Questions about the grid below.
1) Report the entry in the top-right corner.
2) Report the top-left entry.
3) Report the entry just right of -39.
4) Report the 2nd entry from the end, reading row by row.
5) Report the entry directly above the largest entry.
6) Report the bottom-left entry.
7) Report the fifth entry from the end, reading row by row.
8) Report the entry in the bottom-right corner.
[[ 14  -8   0   0  -8   1]
 [ 30  11  -1  12 -39 -35]
 [-12  13   6   5   9   7]
 [-33   1  -2 -19  16  41]
 [ 13 -19   5  15  25 -31]
 [ 13 -21   4  13  27 -30]
 [ 15 -15  -6  -5 -11 -10]
 [ -9   9   6   9  14   2]
 [-29 -12  -3 -15  30  30]
 [ 10 -10  -4  -9 -13  -1]]
1) 1
2) 14
3) -35
4) -13
5) 7
6) 10
7) -10
8) -1

Read these off the array that follows. Counting starts at 0.
1) Which number is the entry in row 0 and column 1?
2) Which number is the smallest entry?
3) Which number is the top-right entry?
4) Which number is the largest entry?
5) Which number is the entry at row 0, column 2?
6) Which number is the entry directly below -140.2?
7) Which number is the entry in row 2 and column 0?
8) Which number is the entry in row 0 and column 0?
-92.6	-50.6	-43.2	-24.1	141.3	57.5	-61.3	-113.9	-83.1	45.8	-58.2	-94.6
125.2	8.2	35.8	82.2	-101.6	-179.2	34.3	-89.7	19.4	107.2	38.3	75.6
-67.9	128.8	-20.8	-146.8	-64.9	-11.1	-140.2	11.6	13.2	-99.5	30.8	-120.9
-71.6	10.1	-7.4	7.4	-10.0	-39.7	-108.2	-6.3	-37.8	8.7	-7.2	-67.1
32.1	-23.9	-1.7	-34.9	1.6	3.8	-5.9	-3.9	-50.5	29.7	34.7	-51.2
-62.9	-45.9	38.5	-89.7	39.3	18.1	23.4	-44.2	-24.0	-0.7	-20.6	-65.4
-170.8	-67.8	-60.1	3.0	-76.1	92.9	15.5	-0.4	43.1	-62.7	-45.6	28.7
-119.4	-183.5	-197.2	143.5	-165.1	130.9	136.9	164.4	168.3	-170.3	-213.7	123.0
1) -50.6
2) -213.7
3) -94.6
4) 168.3
5) -43.2
6) -108.2
7) -67.9
8) -92.6

[-10 -12  17 -42]
Read off the second largest entry.
-10
The maximum: 17
The 3rd entry from the right -> -12

[ -7.6  -5.4   0.8   6.6 -10.4  18.4  -1.8]
The last entry -> -1.8
Give the 2nd entry.
A: -5.4
The first entry -> -7.6
The second entry from the right -> 18.4
The entry just left of -10.4 is 6.6

Read these off the matrix that follows.
1) Find the centre entry.
2) Find the entry just right of the largest entry.
3) Find the entry just right of -0.07.
array([[ 0.95, -1.55,  0.40, -1.31, -0.85,  0.37, -1.71, -0.45, -0.45,
        -0.42, -0.75],
       [ 0.45,  0.02,  0.99, -0.03, -1.49,  0.45, -0.05, -0.45, -0.79,
         0.28,  0.04],
       [ 0.21,  1.30,  0.47,  1.09,  1.07,  0.41,  1.53,  0.39,  0.64,
         0.76,  0.85],
       [ 0.10, -0.07, -0.52, -0.03,  0.50,  0.30, -0.12,  0.69,  0.54,
         0.20,  0.14],
       [ 0.10, -0.38, -0.05,  0.03,  0.39, -0.08, -0.67,  0.73,  0.18,
        -0.42, -0.21]])
1) 0.41
2) 0.39
3) -0.52
